Each path below is one point turned by a fixed rotation once a step. After each direction that follows a path, write how fast that rotation turns it, in degrees a step (0 if it stays still).
Each turn is a multiple of 5 degrees from 10 to 175, or 0.
Each row of a path follows its step; steps can be skipped.
Path 1:
step 0: [ 0.03,  0.13, -0.28,  0.05, -0.04, -0.03,  0.19, -0.19,  0.20,  0.14,
  0.15, -0.20,  0.14,  0.17, -0.25,  0.02, -0.19, -0.03, -0.12,  0.19,
 -0.15,  0.01,  0.22,  0.07,  0.15, -0.20, -0.08,  0.27, -0.03,  0.27,
 -0.11,  0.10,  0.09,  0.01, -0.11,  0.09, -0.27]
step 1: [ 0.12,  0.19, -0.28,  0.05,  0.19, -0.14,  0.05, -0.16, -0.28, -0.13,
  0.17, -0.01,  0.07, -0.07,  0.05, -0.24, -0.19, -0.04, -0.26, -0.04,
 -0.02, -0.16, -0.30, -0.24,  0.22,  0.18,  0.09, -0.09, -0.06,  0.15,
  0.14, -0.06,  0.05,  0.27,  0.04, -0.16,  0.11]
step 2: [ 0.04,  0.18, -0.07, -0.17, -0.31, -0.03,  0.12, -0.17,  0.18,  0.01,
  0.02,  0.27, -0.07, -0.07,  0.09,  0.01,  0.10,  0.23,  0.06, -0.15,
  0.27, -0.12,  0.11,  0.07,  0.15, -0.21,  0.03, -0.14,  0.11,  0.39,
  0.29, -0.04, -0.17,  0.09, -0.19, -0.13, -0.10]
step 3: [ 0.12, -0.22, -0.08,  0.17, -0.01, -0.27,  0.27, -0.01, -0.14, -0.22,
  0.10,  0.15,  0.28, -0.19,  0.05,  0.11,  0.10,  0.09,  0.15, -0.04,
 -0.03, -0.01,  0.08,  0.13,  0.06,  0.00, -0.04,  0.01,  0.01,  0.19,
 -0.34, -0.11, -0.04,  0.03,  0.04, -0.08,  0.45]
step 4: [ 0.10, -0.07,  0.13,  0.14,  0.05, -0.07, -0.20,  0.13, -0.07, -0.03,
 -0.33, -0.06, -0.15, -0.08,  0.17,  0.04,  0.11, -0.11, -0.14, -0.25,
  0.15, -0.07,  0.35, -0.05, -0.25, -0.04,  0.27, -0.25,  0.33,  0.14,
  0.01, -0.02,  0.04,  0.14,  0.11, -0.19,  0.05]
step 5: [ 0.00, -0.17,  0.24,  0.08,  0.33,  0.01,  0.12,  0.04,  0.04, -0.07,
 -0.30,  0.15,  0.07, -0.14, -0.19,  0.07,  0.20,  0.07,  0.02,  0.33,
  0.33,  0.12,  0.10,  0.03, -0.05, -0.10, -0.09,  0.03,  0.08, -0.07,
  0.08,  0.00,  0.08, -0.18, -0.31,  0.26,  0.11]
step 6: [ 0.05, -0.05,  0.30,  0.14,  0.04,  0.26, -0.09, -0.02, -0.11, -0.12,
  0.11,  0.07,  0.07,  0.11, -0.17,  0.16, -0.11, -0.25, -0.16,  0.04,
 -0.35, -0.05,  0.08, -0.15, -0.14, -0.23,  0.14,  0.13,  0.14, -0.12,
  0.02,  0.43, -0.01, -0.04,  0.13,  0.05,  0.24]
step 7: [ 0.26, -0.08,  0.34, -0.31,  0.14,  0.11, -0.09,  0.24, -0.07,  0.02,
  0.06, -0.12, -0.10,  0.13,  0.02, -0.07, -0.21,  0.05,  0.03,  0.03,
 -0.01, -0.01,  0.00, -0.04, -0.13,  0.33, -0.08,  0.06, -0.16, -0.05,
  0.33,  0.10,  0.03,  0.15, -0.37,  0.00, -0.08]
step 8: [-0.05,  0.10,  0.00, -0.25,  0.04,  0.08,  0.29,  0.07, -0.01,  0.19,
  0.17,  0.23,  0.06,  0.07,  0.05,  0.32,  0.04, -0.14, -0.29,  0.03,
 -0.21, -0.19,  0.10,  0.18,  0.07, -0.03, -0.03,  0.31, -0.22, -0.03,
 -0.03, -0.01, -0.18, -0.20, -0.08,  0.07, -0.24]
step 9: [ 0.14,  0.07, -0.14, -0.13,  0.06, -0.17, -0.30,  0.00, -0.01,  0.06,
  0.28, -0.38,  0.08, -0.18,  0.15, -0.02, -0.24,  0.08, -0.27, -0.15,
 -0.08, -0.05,  0.04, -0.12,  0.15,  0.04, -0.34,  0.15, -0.04, -0.12,
 -0.09, -0.08, -0.11, -0.08,  0.04, -0.28,  0.15]
Speeds:
[ 0.04,  0.04, -0.09,  0.02, -0.03,  0.01,  0.05,  0.07,  0.02,  0.03,
 -0.04,  0.11,  0.12, -0.02, -0.16,  0.09,  0.04,  0.02,  0.02,  0.05,
 -0.06,  0.03, -0.02,  0.05, -0.03, -0.04, -0.04,  0.08, -0.05,  0.05,
 -0.07, -0.03, -0.03, -0.01,  0.00,  0.11, -0.01]	135
[-0.02, -0.03,  0.09,  0.13,  0.01, -0.05, -0.05,  0.01,  0.01, -0.13,
 -0.11,  0.04, -0.01,  0.02, -0.06, -0.01,  0.04,  0.06,  0.08,  0.09,
  0.00, -0.10,  0.05, -0.03, -0.09,  0.05, -0.02, -0.02, -0.01,  0.00,
 -0.01,  0.01, -0.06, -0.07,  0.08, -0.08, -0.06]	45
[ 0.03,  0.08,  0.09,  0.02, -0.02, -0.09, -0.04,  0.00, -0.05,  0.01,
  0.11,  0.02,  0.05, -0.05,  0.09,  0.02, -0.06,  0.07,  0.00, -0.02,
  0.04,  0.04, -0.04,  0.06, -0.03,  0.01,  0.12,  0.03, -0.09,  0.06,
  0.01, -0.01, -0.17, -0.03,  0.01,  0.02, -0.05]	60
